A hidden rule labels the rows of this table. It goes by one to three of the table's principal directions, not those with the most spread.
(-1.454, 0.615, 0.223, -0.043, 0.545, 0.937, -0.019, -0.622, -0.212, -0.363, 0.171, -1.430, 0.718, 0.117,
 0.914, 0.058, -0.590, -1.013, -1.191, -0.359, 0.118, -0.919, -1.308, -0.130, -0.655, -1.484, 0.840, -0.073,
 0.733, -0.974, 0.597, -0.420) GL
(0.326, -0.578, -1.149, -0.231, -0.356, -0.496, -0.092, 0.798, 0.389, 0.226, -0.576, 0.131, 0.168, 0.128,
 -0.361, -0.255, 0.208, 0.394, 0.530, -0.169, -0.526, 0.061, 0.206, -0.166, -0.993, 0.566, -0.995, -0.019,
 0.448, 1.806, -0.340, 0.339) QZ
(0.962, 0.952, 0.541, 0.350, 0.672, -1.528, 0.318, -1.300, -0.374, -1.329, 0.209, 1.012, -0.325, -0.582,
 -0.500, -1.710, 0.700, 1.029, 1.000, 0.693, 0.048, 1.317, 3.422, 1.341, 1.125, 0.648, -0.711, -0.170,
 -2.432, -0.796, 0.537, 0.404) ZD
(0.119, -0.403, 0.219, 0.056, 0.218, 0.333, 0.459, -0.664, -0.541, -0.064, 0.388, -0.117, 0.033, 0.717,
 0.384, 0.005, -0.638, 0.331, -1.285, -0.050, 0.329, -0.496, -0.103, -0.130, -0.149, -0.510, 0.793, 0.277,
 -0.077, -0.737, -0.158, 0.256) ZD
(0.376, -0.916, -0.161, 0.023, -0.891, 0.801, -0.262, 0.744, 0.366, 1.187, -0.092, 0.580, -0.397, 0.428,
 -0.071, 1.522, -0.161, -0.193, -0.146, -0.318, 0.290, -0.443, -1.563, -0.708, 0.039, 0.257, 0.493, 0.374,
 0.886, 0.558, -0.483, -0.063) QZ
(-2.149, 1.070, -0.531, 2.773, -1.435, 2.269, 0.270, -0.586, 1.617, 0.004, 0.355, 0.292, 1.177, 0.317,
 -0.899, 1.466, -0.334, -1.856, -0.855, -1.184, 0.876, -1.632, -1.576, -0.593, 1.028, -1.561, 0.001, 1.201,
 -2.359, -1.645, 0.594, -2.730) ZD
(0.394, -2.953, -0.818, -1.053, -0.172, -0.425, -0.135, 2.153, -0.595, 1.246, 0.918, -0.146, -0.221, 1.329,
 0.067, 0.878, -0.908, 1.203, -1.755, 0.014, -0.317, -0.981, -3.396, -0.759, -1.353, 1.380, -0.228, -0.493,
 3.048, 1.090, -2.527, 0.849) ZD
(2.076, 1.344, 2.787, 0.363, 0.926, -1.901, -0.242, -1.023, -0.923, -0.809, 1.093, 2.584, -2.579, -1.349,
 -0.685, -1.870, 1.302, 1.365, 1.900, 1.555, 0.636, 2.764, 5.250, 2.110, 4.040, 2.274, -0.350, -0.644,
 -3.241, -2.002, -0.398, 0.129) QZ
(1.609, -4.032, 0.187, -2.337, 0.405, -0.769, -2.065, 2.743, -1.577, 2.782, 1.777, -0.129, -2.100, 1.195,
 2.077, 1.236, -1.176, 1.673, -1.983, 0.280, -0.171, -1.021, -5.715, -0.352, -1.191, 2.433, 0.725, -1.917,
 7.238, 1.778, -3.752, 1.774) GL
(-0.197, -0.332, -0.270, -0.145, -0.219, 0.508, -0.305, 0.163, 0.076, 0.439, -0.031, 0.044, 0.032, 0.204,
 0.286, 0.521, -0.055, -0.058, -0.286, -0.331, -0.032, -0.428, -0.995, -0.169, -0.584, -0.116, 0.105, -0.008,
 0.930, 0.453, -0.243, -0.177) GL
(-1.036, 1.685, -0.525, -0.818, -0.140, 1.870, -0.312, -0.940, 0.487, 0.196, -2.223, -1.277, 0.686, -0.769,
 1.267, 0.132, 0.626, -1.461, 1.171, -0.989, -0.669, -0.165, 0.724, -0.698, -2.237, -2.214, 0.607, 0.270,
 1.303, 2.098, 2.068, -0.448) ZD
(1.228, -0.054, 1.396, -0.023, 0.347, -1.374, 0.672, 0.145, -0.572, -0.558, 0.715, 1.200, -0.914, -0.357,
 -1.149, -0.450, 0.404, 0.967, 0.693, 1.190, 0.316, 1.529, 2.082, 0.605, 2.288, 1.507, -0.096, -0.090,
 -2.210, -1.654, -0.461, 0.517) ZD
(1.159, 1.364, 0.614, 0.416, 0.432, -1.534, 0.622, -0.981, 0.058, -1.302, -0.453, 0.844, -0.321, -0.860,
 -0.985, -1.471, 0.815, 0.389, 1.781, 0.865, 0.105, 1.787, 4.185, 1.005, 1.685, 0.538, -0.555, 0.271,
 -3.337, -0.688, 1.198, 0.632) QZ
(-0.643, -0.406, -0.317, -0.411, 0.403, 0.197, 0.629, -0.154, -0.574, -0.366, 0.120, -1.038, 0.783, 0.546,
 0.326, -0.420, -0.545, 0.323, -1.203, -0.123, -0.367, -0.660, -0.606, -0.414, -1.272, -0.692, 0.159, -0.100,
 0.655, -0.130, -0.213, 0.132) ZD
(1.490, -2.542, 0.734, -2.141, 0.188, -1.387, -1.573, 2.813, -0.910, 1.835, 1.193, 0.901, -1.858, -0.137,
 0.340, 1.116, 0.277, 1.415, 0.404, 0.850, -0.402, 0.703, -3.273, 0.145, 0.226, 3.123, -0.286, -1.647,
 4.324, 1.072, -2.745, 1.170) GL
(1.335, -0.539, 0.775, 0.828, -0.227, -0.596, -0.249, -0.555, -0.294, 0.208, 1.207, 1.800, -1.028, 0.181,
 -0.294, 0.151, 0.110, 1.150, -0.058, 0.396, 0.702, 0.332, 0.313, 0.712, 1.796, 1.166, 0.027, -0.117,
 -0.892, -1.212, -0.783, -0.069) ZD
(0.477, -3.470, -1.147, -1.612, -0.522, 0.320, -0.868, 2.429, -0.549, 2.308, 0.591, -0.917, -0.197, 1.429,
 1.163, 1.975, -1.239, 0.747, -1.857, -0.380, -0.392, -1.707, -5.976, -1.501, -2.365, 0.800, 0.585, -0.777,
 5.736, 2.073, -2.345, 1.123) GL
(-0.454, 0.081, -1.374, -0.187, -0.738, 0.912, -0.726, 0.668, 0.866, 0.832, -1.248, 0.041, 0.082, -0.145,
 0.264, 0.170, 0.487, -0.448, 0.830, -0.973, -0.636, -0.420, -0.057, -0.453, -1.738, -0.194, -0.852, 0.114,
 1.381, 2.899, -0.003, -0.565) QZ
(-1.101, 0.902, 1.667, 0.230, 0.473, 0.846, 0.654, -0.549, -0.608, -0.436, 0.808, -1.131, 0.313, -0.317,
 0.220, 0.433, -0.427, -0.846, -0.797, 0.388, 0.400, -0.177, -1.117, -0.445, 1.280, -1.087, 1.322, -0.183,
 -0.438, -2.832, 0.452, -0.807) QZ
(-0.100, 0.664, 0.782, -0.890, 0.818, -0.173, 0.397, -0.623, -0.524, -0.627, -0.390, -1.018, 0.288, -0.318,
 0.460, -0.142, -0.096, -0.501, 0.041, 0.426, 0.036, 0.502, 0.531, 0.085, -0.041, -0.802, 1.040, 0.061,
 -0.145, -0.951, 1.147, 0.827) ZD
(0.307, 0.296, 0.640, 0.068, -0.174, 0.172, -0.220, -0.232, -0.039, 0.168, 0.100, 0.892, -0.545, -0.368,
 -0.096, 0.253, 0.551, 0.169, 0.635, 0.110, 0.153, 0.487, 0.573, 0.296, 0.748, 0.367, 0.065, -0.066,
 -0.368, -0.296, -0.019, -0.380) ZD
(0.711, -2.302, -0.329, -0.571, -0.377, -0.583, -0.065, 1.522, -0.462, 0.929, 1.062, 0.759, -0.307, 0.808,
 -0.442, 0.853, -0.287, 1.459, -0.860, 0.225, -0.189, -0.348, -2.439, -0.350, -0.364, 1.620, -0.440, -0.450,
 1.740, 0.319, -2.083, 0.399) GL
(-1.714, -1.174, -2.310, -0.826, -0.647, 1.909, -0.503, 0.852, 0.596, 1.182, -1.062, -2.359, 1.796, 0.980,
 1.444, 1.644, -1.048, -1.191, -1.535, -1.548, -0.695, -2.493, -5.011, -1.743, -4.034, -2.000, 0.510, 0.127,
 4.360, 2.476, 0.229, -0.055) QZ
(0.005, 0.126, -0.084, 1.653, -1.122, 0.041, 0.370, 0.532, 0.874, 0.014, 0.509, 1.988, -0.313, -0.154,
 -1.888, 0.165, 0.762, 0.423, 0.800, -0.036, 0.198, 0.400, 1.271, 0.159, 1.743, 1.237, -1.445, 0.411,
 -2.711, -0.412, -0.919, -1.620) ZD
(-0.035, -0.154, 1.334, -0.047, 1.038, -0.288, -0.628, -0.686, -0.975, -0.115, 1.568, -0.624, -0.557, 0.208,
 1.270, -0.058, -0.887, -0.095, -1.548, 0.441, 0.726, -0.476, -1.769, 0.717, 1.042, -0.156, 1.287, -0.710,
 1.159, -2.260, -0.327, 0.402) QZ
(-0.382, 1.294, 1.098, 0.108, 0.846, -0.599, 0.395, -0.204, -0.317, -0.942, 0.163, -0.750, -0.198, -0.722,
 -0.173, -1.235, 0.071, -0.480, 0.406, 0.648, 0.002, 0.850, 1.854, 0.417, 1.315, -0.088, -0.007, -0.303,
 -1.483, -1.291, 0.440, -0.098) GL
(1.689, -2.833, -0.817, -0.199, -0.954, -1.333, 0.488, 2.346, -0.030, 0.990, 0.700, 1.980, -0.811, 0.991,
 -1.787, 0.547, 0.071, 2.153, -0.078, 0.469, -0.252, 0.375, -0.406, -0.402, 0.261, 2.872, -1.457, 0.051,
 -0.040, 1.264, -2.716, 0.651) GL
(-0.092, 1.356, 0.812, 0.419, 0.109, 0.454, -0.161, -1.183, 0.031, -0.391, -0.180, 0.777, -0.413, -0.671,
 0.132, -0.409, 0.701, -0.208, 0.788, -0.044, 0.204, 0.581, 1.992, 0.635, 0.827, -0.332, 0.122, 0.083,
 -1.287, -0.560, 0.742, -0.742) ZD
(-0.759, -0.183, 0.874, 0.864, -0.556, 1.104, -0.237, 0.819, 0.163, 0.805, 1.037, 0.454, -0.662, 0.095,
 -0.285, 0.994, -0.247, -0.540, -0.681, -0.156, 0.501, -0.526, -1.595, -0.411, 1.494, 0.359, 0.280, -0.057,
 0.043, -1.180, -1.214, -1.509) QZ
(-0.378, 1.509, -0.341, 1.327, -0.912, 0.255, 0.199, -0.061, 1.420, -0.412, -0.865, 0.830, 0.352, -0.913,
 -1.425, 0.072, 0.985, -0.931, 1.943, -0.195, 0.032, 0.711, 1.907, 0.036, 1.158, -0.044, -1.059, 0.655,
 -2.814, 0.156, 1.100, -1.194) QZ
(-1.209, -0.710, -0.961, 1.015, -1.298, 1.269, -0.982, 1.298, 1.125, 1.324, 0.578, -0.137, 0.490, 0.187,
 -0.054, 1.863, -0.256, -0.915, -0.405, -0.893, 0.053, -1.547, -4.488, -0.885, -0.261, -0.064, -0.450, -0.252,
 1.983, 0.452, -0.870, -1.622) QZ
(0.028, 1.747, -0.407, 0.634, -0.223, -0.208, 1.411, -0.886, 0.811, -1.385, -1.679, 0.532, 0.645, -0.508,
 -1.540, -1.159, 0.890, -0.383, 1.648, 0.054, -0.189, 1.265, 5.007, 0.148, 0.351, -0.565, -0.804, 1.292,
 -4.351, 0.401, 1.743, -0.124) ZD
(-0.008, -0.650, -0.766, -0.380, -0.586, 0.761, -0.440, 0.331, 0.182, 0.856, -0.457, 0.135, 0.082, 0.218,
 0.445, 0.689, 0.131, 0.197, 0.040, -0.602, -0.353, -0.560, -1.313, -0.557, -1.397, -0.143, -0.101, -0.069,
 1.814, 1.584, -0.298, -0.181) ZD
(0.918, 1.091, 0.860, 1.181, -0.078, -0.993, 0.146, -0.382, 0.240, -0.652, 0.281, 2.107, -1.297, -0.769,
 -1.326, -1.491, 1.059, 0.693, 1.558, 0.584, 0.264, 1.607, 4.411, 1.209, 2.506, 1.526, -1.275, 0.109,
 -3.534, -0.463, -0.340, -0.697) QZ
(-0.407, 0.471, 0.351, 0.871, -0.265, 0.726, 0.648, -0.877, 0.028, -0.390, 0.285, 0.492, 0.294, 0.168,
 -0.423, 0.102, 0.006, 0.024, -0.415, -0.150, 0.360, -0.205, 0.686, -0.063, 0.613, -0.576, 0.224, 0.507,
 -1.657, -1.238, 0.228, -0.893) ZD
(-0.552, 0.083, -0.963, 0.729, -0.113, 0.363, 0.358, -0.735, 0.303, -0.417, -0.141, -0.621, 0.913, 0.617,
 0.176, -0.256, -0.604, -0.292, -0.956, -0.519, 0.121, -0.965, -0.216, -0.166, -0.864, -1.103, 0.033, 0.495,
 -0.464, 0.041, 0.500, -0.119) QZ
(0.251, -2.467, -0.756, -1.587, 0.530, -0.701, 0.460, 0.642, -1.265, 0.255, 0.787, -1.598, 1.081, 1.243,
 0.824, 0.608, -1.241, 1.322, -2.094, 0.267, -0.513, -1.134, -4.144, -0.837, -2.330, -0.110, 0.656, -0.682,
 3.490, -0.046, -0.946, 1.662) ZD
(1.284, 1.303, 1.135, -1.710, 1.938, -2.026, -0.507, -1.414, -1.253, -1.293, -0.489, -0.168, -0.901, -1.201,
 1.144, -2.489, 0.871, 0.894, 1.495, 1.027, -0.475, 1.988, 3.881, 1.808, -0.044, 0.478, -0.027, -1.008,
 0.086, 0.263, 1.092, 1.805) ZD
(0.333, -0.427, 0.802, -0.545, 0.157, -0.728, -0.128, 1.172, -0.322, 0.230, 0.594, 0.385, -0.688, -0.415,
 -0.511, 0.146, 0.344, 0.396, 0.509, 0.666, -0.132, 0.788, -0.369, 0.130, 0.994, 1.347, -0.294, -0.597,
 0.333, -0.450, -0.952, 0.072) ZD
(-1.152, 0.415, -0.956, 0.247, -0.477, 0.843, 0.618, 0.095, 0.611, -0.184, -0.814, -1.429, 1.480, -0.013,
 -0.223, 0.440, -0.225, -0.900, 0.045, -0.476, -0.441, -0.707, -1.228, -1.116, -1.217, -1.410, -0.073, 0.331,
 0.110, 0.429, 0.953, -0.504) QZ
(-0.766, 2.109, -0.501, 1.605, -0.602, 0.548, 0.925, -1.323, 1.465, -1.295, -1.287, 0.545, 1.079, -0.436,
 -1.376, -0.181, 0.597, -1.428, 1.153, -0.412, 0.438, 0.425, 3.274, 0.305, 0.826, -1.282, -0.355, 1.623,
 -4.561, -0.667, 2.265, -0.873) ZD
(0.740, -2.332, 0.162, -1.691, 1.003, -1.642, -0.977, 1.877, -1.289, 0.755, 1.457, -0.200, -1.103, 0.580,
 0.771, -0.404, -0.596, 1.487, -1.279, 0.650, -0.385, -0.108, -2.314, 0.518, -0.625, 2.145, -0.365, -1.460,
 3.541, 0.622, -2.658, 1.380) ZD
(-0.083, -0.745, -0.215, 0.458, -0.412, 0.690, -0.170, 0.147, 0.126, 0.670, 0.434, -0.034, -0.070, 0.707,
 0.334, 0.833, -0.699, -0.197, -1.123, -0.375, 0.428, -0.992, -1.745, -0.444, -0.050, -0.254, 0.566, 0.241,
 0.741, -0.162, -0.524, -0.158) QZ
(-0.429, -0.899, -1.104, -0.295, -0.870, 1.474, -0.076, 0.174, 0.440, 1.057, -0.669, -1.095, 1.106, 0.700,
 0.755, 2.035, -0.695, -0.781, -0.775, -0.840, -0.016, -1.501, -3.725, -1.470, -1.884, -1.486, 1.085, 0.463,
 2.394, 0.887, 0.655, 0.195) ZD
(0.435, 0.285, 0.960, -0.460, 0.370, 0.754, -0.155, -1.271, -0.480, 0.244, -0.177, -0.559, -0.240, 0.181,
 1.315, 0.885, -0.580, -0.735, -0.614, 0.014, 0.739, -0.275, -0.670, -0.078, 0.191, -1.306, 2.189, 0.387,
 0.715, -1.080, 1.286, 0.902) QZ
(-0.324, 0.482, 0.699, -2.447, 1.781, 0.610, -1.493, -1.574, -1.373, 0.208, -0.522, -2.594, 0.053, -0.245,
 3.692, 0.061, -0.718, -0.945, -0.972, -0.196, -0.114, -0.693, -2.436, 0.383, -2.446, -2.166, 2.580, -0.999,
 4.998, 0.247, 1.670, 1.769) ZD
(-0.597, 0.234, 0.129, -1.756, 1.341, -0.585, -0.607, -0.030, -0.765, -0.441, -0.258, -1.803, 0.461, -0.435,
 1.366, -0.615, -0.128, -0.276, -0.137, 0.228, -0.624, 0.060, -1.085, 0.383, -1.590, -0.542, 0.387, -0.940,
 2.521, 0.299, 0.539, 1.031) GL
(0.325, -0.852, 0.644, -0.555, 0.465, -0.183, -0.656, 0.416, -0.566, 0.538, 0.819, -0.015, -0.795, 0.403,
 0.735, 0.419, -0.560, 0.054, -1.014, 0.208, 0.417, -0.267, -1.374, 0.317, 0.342, 0.532, 0.761, -0.347,
 1.474, -0.519, -0.872, 0.631) ZD
(-1.040, 2.322, 0.673, 2.943, -1.472, 0.083, -0.142, 0.548, 2.157, -0.575, 0.471, 2.227, -0.112, -1.809,
 -2.884, 0.517, 1.745, -1.276, 2.887, 0.158, 0.525, 1.277, 1.607, 0.645, 4.072, 1.236, -2.094, 0.350,
 -4.872, -1.890, 0.409, -3.152) ZD
(-0.645, 1.304, -0.102, -0.737, 0.783, 0.398, -0.098, -1.216, -0.252, -0.617, -1.045, -1.808, 0.766, -0.515,
 1.350, -0.771, -0.052, -0.829, 0.245, -0.229, -0.415, -0.116, 0.378, -0.064, -1.465, -1.802, 0.723, -0.242,
 1.052, 0.463, 1.740, 0.439) QZ
(-0.389, 2.289, -1.035, -0.026, 0.224, 0.358, 0.931, -2.574, 0.579, -1.641, -2.357, -1.452, 2.025, -0.611,
 0.396, -0.818, 0.411, -1.044, 1.310, -0.430, -0.395, 0.295, 2.564, -0.113, -1.815, -2.889, 0.489, 0.964,
 -1.826, 0.593, 3.839, 0.648) QZ
(-0.073, -0.092, -0.080, -0.392, 0.123, 1.065, -0.590, -1.296, -0.463, 0.410, -0.062, -0.225, 0.071, 0.353,
 1.569, 0.350, -0.244, 0.110, -0.832, -0.617, 0.084, -0.877, -1.172, -0.014, -1.417, -1.161, 1.012, -0.127,
 1.980, 0.374, 0.402, 0.046) ZD
(-0.040, 0.745, -0.019, 0.645, 0.151, -0.844, 0.418, -0.054, 0.387, -0.876, -0.097, 0.135, 0.194, -0.368,
 -0.918, -0.818, 0.244, -0.168, 0.672, 0.342, 0.043, 0.642, 1.779, 0.447, 0.962, 0.299, -0.734, 0.224,
 -2.165, -0.527, 0.424, -0.045) QZ
(1.214, 0.388, 1.785, -0.576, 1.797, -2.324, -1.360, -0.023, -1.203, -0.477, 1.443, 0.516, -2.185, -0.825,
 0.880, -2.255, 0.222, 0.894, 0.389, 1.218, 0.238, 1.446, 2.113, 2.160, 2.100, 2.023, -0.378, -1.581,
 0.449, -0.861, -1.151, 0.946) QZ
(-0.050, 0.490, -0.582, 0.648, -0.318, -0.129, 0.314, -0.042, 0.511, -0.281, -0.490, -0.080, 0.310, -0.173,
 -0.487, -0.564, 0.165, -0.117, 0.592, -0.123, -0.197, 0.111, 1.074, -0.179, -0.010, -0.174, -0.718, 0.212,
 -1.045, 0.633, 0.368, -0.301) GL
(1.029, -1.570, -1.520, 2.103, -1.752, -0.456, 1.452, 0.786, 1.082, 0.154, 0.357, 1.956, 0.416, 1.359,
 -2.587, 0.634, -0.338, 1.075, -0.429, -0.129, 0.465, -0.381, 0.737, -0.682, 1.036, 1.173, -1.309, 1.468,
 -3.455, 0.090, -1.128, -0.330) QZ
(-0.556, 2.125, 0.002, 0.330, 0.318, 0.867, 0.048, -2.366, 0.385, -1.000, -1.260, -0.512, 0.797, -0.544,
 0.781, -0.431, 0.318, -1.210, 0.607, -0.498, 0.233, 0.063, 2.037, 0.479, -0.527, -2.156, 0.841, 0.708,
 -1.429, -0.300, 2.669, -0.106) GL
Here are more rows. What is the label of each one?
(0.954, 0.212, 1.193, -0.066, 0.759, -1.433, -0.622, 0.082, -0.478, -0.284, 0.874, 0.836, -1.377, -0.516,
 0.003, -0.942, 0.277, 0.488, 0.550, 0.857, 0.349, 1.095, 1.454, 1.239, 1.877, 1.450, -0.233, -0.661,
 -0.594, -0.881, -0.610, 0.477) ~ QZ
(0.195, 1.351, 1.169, -0.838, 1.469, -0.773, -0.229, -1.792, -0.912, -1.297, -0.025, -0.043, -0.237, -0.735,
 0.880, -1.386, 0.511, 0.210, 0.423, 0.553, 0.059, 1.057, 2.420, 1.515, 0.176, -0.377, 0.500, -0.417,
 -0.639, -1.140, 1.215, 0.741) ~ GL
(1.174, 0.805, 1.787, -1.668, 1.764, -1.524, -1.529, -0.626, -1.457, -0.176, 0.446, -0.164, -1.792, -1.355,
 1.824, -1.770, 0.704, 0.809, 1.209, 0.981, -0.339, 1.546, 1.431, 1.573, 0.598, 0.984, 0.277, -1.865,
 2.272, 0.109, -0.051, 1.108) ~ QZ
(0.326, -1.062, -0.241, 0.324, -1.020, -0.043, -0.732, 1.886, 0.606, 1.113, 0.544, 2.359, -1.190, -0.023,
 -1.254, 0.625, 0.898, 0.789, 0.778, -0.166, -0.112, 0.376, -0.064, 0.233, 0.785, 2.400, -1.634, -0.185,
 0.008, 1.223, -2.220, -1.119) ~ GL
(1.231, -0.145, -0.221, -2.169, 1.557, -1.878, -0.614, -0.765, -1.176, -0.668, -0.596, -0.836, -0.105, -0.340,
 1.499, -1.666, 0.225, 1.148, 0.559, 0.579, -0.762, 0.898, 1.189, 1.052, -1.903, 0.197, 0.038, -0.998,
 2.179, 1.420, 0.708, 2.403) ~ ZD
(0.083, -0.448, -0.029, -1.331, -0.317, 1.304, -0.753, 0.354, -0.056, 1.351, -0.964, -0.582, -0.233, -0.026,
 1.279, 1.561, -0.035, -0.689, 0.183, -0.502, -0.164, -0.416, -2.062, -0.874, -1.451, -0.739, 1.282, -0.026,
 3.018, 1.459, 0.427, 0.477) ~ QZ
(-0.581, 0.017, -0.226, -0.138, -0.439, 0.575, 0.491, 0.704, 0.294, 0.172, -0.483, -0.327, 0.444, -0.078,
 -0.546, 0.515, 0.153, -0.358, 0.283, -0.151, -0.329, -0.029, -0.365, -0.789, -0.367, -0.201, -0.160, 0.230,
 -0.091, 0.375, 0.000, -0.488) ~ ZD
(1.540, 0.739, -1.327, 0.693, -0.027, -2.170, 1.567, -1.849, 0.545, -2.234, -1.173, 1.535, 1.221, -0.060,
 -1.960, -1.722, 0.967, 1.412, 1.670, 0.490, -0.200, 1.554, 5.289, 1.198, -0.096, 0.244, -1.520, 1.216,
 -4.988, 0.176, 1.915, 1.297) ~ GL
(-1.023, 1.692, -2.685, 3.185, -1.809, 0.287, 1.142, -0.299, 2.824, -1.179, -1.650, 0.828, 1.809, -0.080,
 -2.735, -0.638, 0.641, -1.220, 1.601, -1.045, -0.042, -0.209, 3.345, -0.275, 0.264, -0.769, -2.564, 1.933,
 -5.555, 1.305, 1.581, -1.776) ~ QZ
(-0.633, 0.685, 0.392, 0.303, 0.380, 0.056, 1.022, -0.850, -0.207, -1.099, 0.117, -0.184, 0.702, 0.066,
 -0.521, -0.456, -0.042, -0.089, -0.474, 0.191, 0.147, 0.156, 1.269, 0.202, 0.340, -0.653, 0.169, 0.445,
 -2.016, -1.539, 0.607, -0.238) ~ GL
(-0.672, 0.713, -0.624, 0.769, -0.709, 0.801, 0.428, -0.526, 0.910, -0.280, -0.716, -0.070, 1.097, -0.065,
 -0.575, 0.827, 0.158, -0.909, 0.404, -0.481, 0.139, -0.322, -0.250, -0.420, -0.190, -1.090, 0.067, 0.826,
 -1.316, -0.217, 1.299, -0.607) ~ GL
(-0.216, 0.672, -0.213, -1.291, 0.850, -0.469, -0.839, 0.162, -0.436, -0.163, -0.730, -0.346, -0.521, -0.842,
 0.897, -1.832, 0.886, 0.482, 1.067, -0.094, -1.098, 0.713, 1.892, 0.667, -1.554, 0.406, -1.109, -1.050,
 1.688, 2.302, -0.301, 0.037) ~ ZD
(-0.204, -2.346, 0.799, -1.313, 0.404, -0.058, -1.257, 2.671, -1.100, 1.851, 1.851, -0.924, -1.300, 0.483,
 1.154, 0.913, -0.996, 0.460, -1.725, 0.314, -0.191, -0.931, -5.055, -0.651, -0.091, 1.600, 0.403, -1.729,
 5.051, 0.116, -3.162, 0.101) ~ GL
(0.182, -1.033, -1.029, -0.157, -0.062, -0.366, 0.657, 0.493, 0.049, -0.107, -0.261, -0.081, 0.400, 0.982,
 -0.462, -0.199, -0.559, 0.376, -0.933, -0.162, -0.056, -0.418, 0.408, -0.201, -0.962, 0.160, -0.282, 0.626,
 -0.458, 0.760, -0.469, 0.776) ~ ZD
(-0.589, 1.219, -1.272, 1.929, -1.149, -0.461, 0.767, 0.336, 1.568, -0.865, -0.564, 0.693, 1.071, -0.838,
 -2.269, -0.793, 1.072, -0.033, 2.033, -0.147, -0.567, 0.576, 1.921, -0.201, 0.749, 0.381, -2.493, 0.330,
 -3.344, 0.614, 0.472, -1.687) ~ QZ
(0.888, -1.910, -0.073, -0.219, -0.473, -1.134, -0.470, 2.315, 0.086, 0.972, 1.056, 1.365, -1.027, 0.319,
 -1.089, 0.702, 0.076, 0.996, 0.069, 0.481, 0.018, 0.359, -1.366, 0.106, 0.986, 2.624, -1.019, -0.412,
 0.673, 0.412, -2.318, 0.261) ~ ZD
(-0.459, -0.047, -0.002, 1.802, -1.292, 1.481, -0.083, 0.070, 0.919, 0.790, 0.510, 1.204, -0.277, 0.444,
 -0.641, 1.374, -0.190, -0.695, -0.528, -0.662, 0.843, -0.895, -0.925, -0.441, 1.349, -0.132, 0.158, 0.821,
 -1.268, -0.743, -0.481, -1.610) ~ QZ
(0.241, -0.954, 0.252, -1.670, 0.346, 0.113, -0.301, 0.808, -0.608, 0.733, -0.227, -0.770, -0.205, 0.173,
 0.830, 0.893, -0.304, -0.049, -0.363, 0.159, -0.216, -0.069, -1.864, -0.502, -1.021, 0.058, 0.983, -0.345,
 2.555, 0.547, -0.234, 1.096) ~ ZD
(-2.404, 1.226, -1.718, 1.066, -0.881, 2.161, 1.429, -0.536, 1.414, -0.459, -1.753, -3.431, 3.107, 0.380,
 0.017, 1.243, -1.219, -2.813, -0.764, -1.130, -0.113, -1.952, -2.547, -2.357, -1.875, -3.901, 1.056, 1.388,
 -0.512, -0.071, 2.817, -0.676) ~ GL
(1.015, 0.685, 1.539, 1.143, 0.018, -1.039, -0.213, 0.224, 0.149, -0.312, 0.946, 2.856, -2.080, -0.642,
 -1.505, -1.005, 0.998, 0.635, 1.194, 0.773, 0.723, 1.755, 4.115, 1.587, 3.532, 2.380, -1.060, 0.131,
 -3.641, -1.190, -1.169, -0.751) ~ ZD
(0.296, -1.323, 0.479, -0.180, -0.316, 0.260, 0.136, 0.783, -0.293, 0.814, 0.810, -0.095, -0.154, 0.624,
 -0.012, 1.522, -0.723, 0.062, -1.030, 0.232, 0.437, -0.524, -2.749, -0.726, 0.550, 0.283, 1.009, 0.034,
 1.071, -1.067, -0.748, 0.349) ~ QZ
(-0.129, -0.419, -0.375, -0.362, 0.701, -1.401, 0.662, 0.485, -0.344, -0.939, 0.343, -0.722, 0.633, 0.217,
 -0.574, -1.014, -0.324, 0.543, -0.473, 0.538, -0.356, 0.216, 0.340, 0.270, -0.301, 0.470, -0.714, -0.233,
 -0.544, -0.371, -0.357, 0.767) ~ ZD
(0.611, 0.617, 0.335, -0.019, 0.051, -0.708, -0.159, -0.144, 0.088, -0.258, -0.217, 0.453, -0.334, -0.802,
 -0.308, -0.506, 0.708, 0.263, 1.420, 0.417, -0.185, 0.966, 1.273, 0.392, 0.694, 0.541, -0.512, -0.335,
 -0.627, 0.166, 0.403, 0.057) ~ QZ
(-0.194, -1.072, -1.882, -0.337, 0.053, -1.260, 0.465, 0.620, 0.168, -0.585, -0.091, -1.194, 1.660, 0.502,
 -0.429, -0.343, -0.426, 0.642, -0.386, 0.022, -0.773, -0.581, -1.773, -0.332, -1.919, 0.012, -1.111, -0.271,
 0.895, 0.876, -0.020, 0.910) ~ ZD
(0.234, -0.082, -0.001, -0.750, 0.462, -0.681, -1.038, 0.724, -0.101, 0.360, -0.032, -0.274, -0.676, -0.468,
 0.643, -0.564, 0.205, 0.002, 0.589, 0.133, -0.367, 0.335, -0.213, 0.441, -0.271, 0.758, -0.460, -0.825,
 1.714, 1.155, -0.461, 0.440) ~ QZ
(0.255, 0.970, -0.373, -1.114, 0.139, 0.005, -1.198, 0.036, 0.503, 0.413, -1.620, -0.639, -0.206, -1.066,
 1.037, 0.016, 0.736, -0.968, 1.965, -0.232, -0.501, 0.625, 0.304, 0.155, -1.093, -0.405, 0.081, -0.340,
 1.800, 2.180, 1.455, 0.691) ~ QZ
(-1.511, 0.779, 0.456, 1.339, -0.906, 1.568, 0.296, 0.238, 0.690, 0.194, 0.460, 0.335, 0.356, -0.304,
 -0.848, 0.984, 0.277, -0.874, -0.026, -0.425, 0.232, -0.490, -1.005, -0.645, 1.122, -0.453, -0.192, 0.254,
 -1.170, -1.272, -0.237, -2.323) ~ ZD
